In the data rows, 128 means zero.
Here are some numbered points:
[117 161 136  85  79  72 134 150 160 149  64 126 125 128 123  84 118 122 186  80 149 139 107 159  79 103  12 160  91  73 177 209 161 120 106 103 161  97 141 105 136 144 159 104 127 106  94 158 116 211 105 174  76 121 108 163 181  78 111  81 128 146 128 135] 0
[196 113  93 157 129  93 130 156 103  69 164 132 128 160 121 152 200 137 137 118 128  72 121 166 132 174 164 137 109 123 139  79 101 139 111 111 141 147 152 114  79  76 120  91 119 170 153  54  89 152  69 143 117 169 130  84 138 189 142 177 100 134 141  80] 1
[191 163  99 140 155 133 125 169 134 136 111  86 122  85  53 112 174 199  53 100 146 107 122 152 142 156 142 111  96  82  87 109 153  89  95 123  94 148 143 169  63 133 132 151 101 151  76  76 111 167 149 116  82  71 127 132 132  85 104 129 140 108 116 131] 2
[ 93 185 142  98 134 109 155  82 156 153 157 135 137 116 108 152 153  86 118 175 118 198 108 118 125 130 112 111 106 133 179 185 171 162 169 109  93 141 108 178 128 160 141 160 166 137 129 149 113 114 101 152  93  94 140 113  82 118 182 158 128 101 116 117] 3
[148 112 170 152  59 108 122 169  75 185  97 113 109 113 167 131 109 131 141 142 100  88 141 112 127 124 143  84 100 144  77 160 111 100 117 139 136 138 126  84 148 150 107 120 145 184 132 133 142 172 120 147 124 119 180  76 141  87 103  83  96 144 134 168] 4
[107 161 126 125 120 128  90 113 173 128 127 131 106 143 121 148 113 123 169 130 113 146 107 165 161 136 140 121 119 111 148  75 124 129 133 151 128 137 104 124 142 100 147 108 129 119 151 131 121 125 164 137 186  69 121 110 126 135  92 146 149 147  88  87] 5
[224  90 122 124 130 150 198 175 100 154 110  74  97 159 159 100 132 151 204 111 123 117 142 158  79 143 149  86 112 129 171 197 146  97  93 160 208 154 120 218 148 138 134 169 120 102 175 180 117 165 125 168 115 129 134 100  98 154 142 118 123 193  87  86] 6
[ 95 102 136 118 151 174 183 100 102 107 179  84 153 106  70  97  70 178 117 179 146 186 172 156  94 140 171 113 149 123  96 135 129 165 145  80 103 108 134 175 151 134 146 154 156  58  82 118 167  89 127 133  75 156 121 144 155 144 162 117 161 149 134 120] 7
[123 184 171 148 179 150 134 123 159 163  65 107 135 104 156 123 106 123 120 129  97 106 105 106 109  65  68 152 128 141  81  76 100 120 134 148 129  95 103 123 136 114 115 110  54 145 127 165 170  87 137  68 141 114 161 214  90 122  72 115 112 164 168 188] 8
[ 72 128 130  99 177 144 112  94 162  94 135  76 172 156 121 143 116 126  69 127 126 164 181  83  72 139 182 119 164 147 134 129 137 142 136 135 151 134 114 103 103 129  89 173  82  61 148 119 102 113 129 162 123 152  83 130  88  98 171 120 150 101  67 109] 9
[ 99 190 152 137 180 151 139 122 154 148  52 157 131 109 136 102 109 105 136 126 116 108  86 130 110  75  58 160 133  98  71  54  96 145 144 155 130  89 108 114 134 133 101 112  78 152 115 158 160 110 138  77 128 131 149 199 109 136  81  73 109 172 191 212] 10
[145 169 139  83  95  40  63 171 159 136  99 150 133 161 199  84 134  78 177  79 101  83 109 100 134 101  84 139 123  75 126 187 125 133 136  94 167 115 109 131 158 147 111  74 133 160 146 150  68 202 130 180 109 116 104 122 142  74  97  85 116 105  93 162] 11
[135 185 161  83 126  99 129  96 162 185 125 137 101 120 123 139 134  97 137 144 168 199 134 119 153 110 140 114 130 140 184 189 176 105 137 106  97 129  99 107 114 157 137 150 162 125 120 158 149 118 129 150 117 131 127 127  65 121 122 117 122 106  88 122] 12
[101 153 140  92 138  74 140 100 137 182 131 127 123 138 144 152 120  98 143 122 139 174 124 105 154 161 141 111 113 125 154 184 172 155 140 105 105 131  84 148 142 151 116 123 168 133 117 150 147 137 132 169  85 151 149  89  89 105 137  93 142 104 121 133] 13
[ 13 139  84 166 127 157 126  95 108 107 129 152 139 100  88 199  50  99  83 116 115 143 126  76 182 172 114 118 176 163 121  41 128  93 150 131 126 123 195  59 145 156 121 139  90 148  83 138 181  80 173  96 186 115 160 147 115 153 123 153  95 180 162 200] 14
[  5 139  98 157 130 161 123  87  83 109  88 136 132  69  65 169  38 122  81 126 148 167 118  73 182 155 118 107 149 174 113  32 116  60 157 144 111 113 207 107 175 154 122 130  82 128  85 158 160  98 177  89 181 101 176 184 130 121 137 174  86 184 159 192] 15
[198 132  78 165  92 141 123 113 102 153 172 164 136 150 100 103 252 154 110 129 142 112  83 149 114 125  97 140 112  61 146 206 183 142 133 105  54 161 126 126  69 100 175 116 234 178 140 137 116 147  94 168 108  79 108 101 177 142 162 169 144  51 170  73] 16
Which two points above are nearest to each new point? Their numbers follow each, nearest first.
[102 152  75 143  54  70 122 147  99  88   9  85  92 148 121 155  78 156 154 124 133 134 105 185 238 239 100 158  45 131 154  88  51  89 130 142 179 127 193 123 143 132 167  99 120 135 141 143 133 231 130 179 169  99 157 127 161 100 159 161  93 230 149 126] 5 4
[ 46 104 134 112  79 108  98 102 160 146 188 153 181 117 162 124  95  88 131 188 110 107 124  71 133  95 189 159 159 134 136 163 151 190 187  83 117 150 111 128 103 140 105  97 174 114 111 121 167 168 125 143  98 142  90  73 140 119 149 104 154  52 111 134] 13 3
[168 127 124 161 148 118 120 143  72 133 114  76 140  66  71  98 163 219  62 163 116 100 142 163 105  91 122 170 145 133  67  85  60 139  92 122 107 117 123 144  55 127 153 135  99 103  97  95 130 131 144  97 107 106 141 147 187 129 104 155 130 117 202 143] 2 7
[152 117 133 129 173 174 135 117  81 132 105 128 131 162 119 155 123 143 140  97 137 134 157 146 153 166 144 120 154 150 127  87  96  91 120 170 116 135 114 112 164 105 154 154 132 124 165 107 128  75 104 126 164 148 110 168 107 137 104 124 130 128 121  98] 5 9
[ 63 206 168 101 159 156 147 138 134 174 123  99 131  84 123 125 165 142  82 115 145 140 118 105  98 113 114 132 130 126 124  56 114 178 151 166 130 129  95  98 128 140  81 100 127 137 154 126 126  89 156 137 136 114 104 106 168 118  99 140 100 156 121 128] 5 8
[206  78 119 112 122  85  94 154 132 101 134 135  86 156 110  67 105 177 161 117 149 108 176 153 113  95 152 141 168 109  77 184 132 154  66 120 170 112 107 166 139 152 104 149 164  87 108 124 124 133 137 126 118 216 104 158 191 129 138 139 224 101 133 112] 7 6
[187  83  87 139 104 101  57 133 122 121 135 147 124 135 152 115 142 135 116 141  82  97 153 187 161 126 145 109 152 119  77 185 164 107  94  81  98 164 109 135  35 108 160 138 132 109  52  79  80 125 148  88  76  79 150 141 139 102  67  66 194  55 137 120] 2 4
[219 122 129 173 116 150 149 142  92  97 165 152 116 143 106 157 230 156 118 133 142  65 111 176 127 183 158 127 105 124 138 113 110 129 126 123 131 152 120 107 110  64 139 126 139 145 153  83  96 157 102 131 118 134 133  72 165 170 152 175 137  96 143  43] 1 16
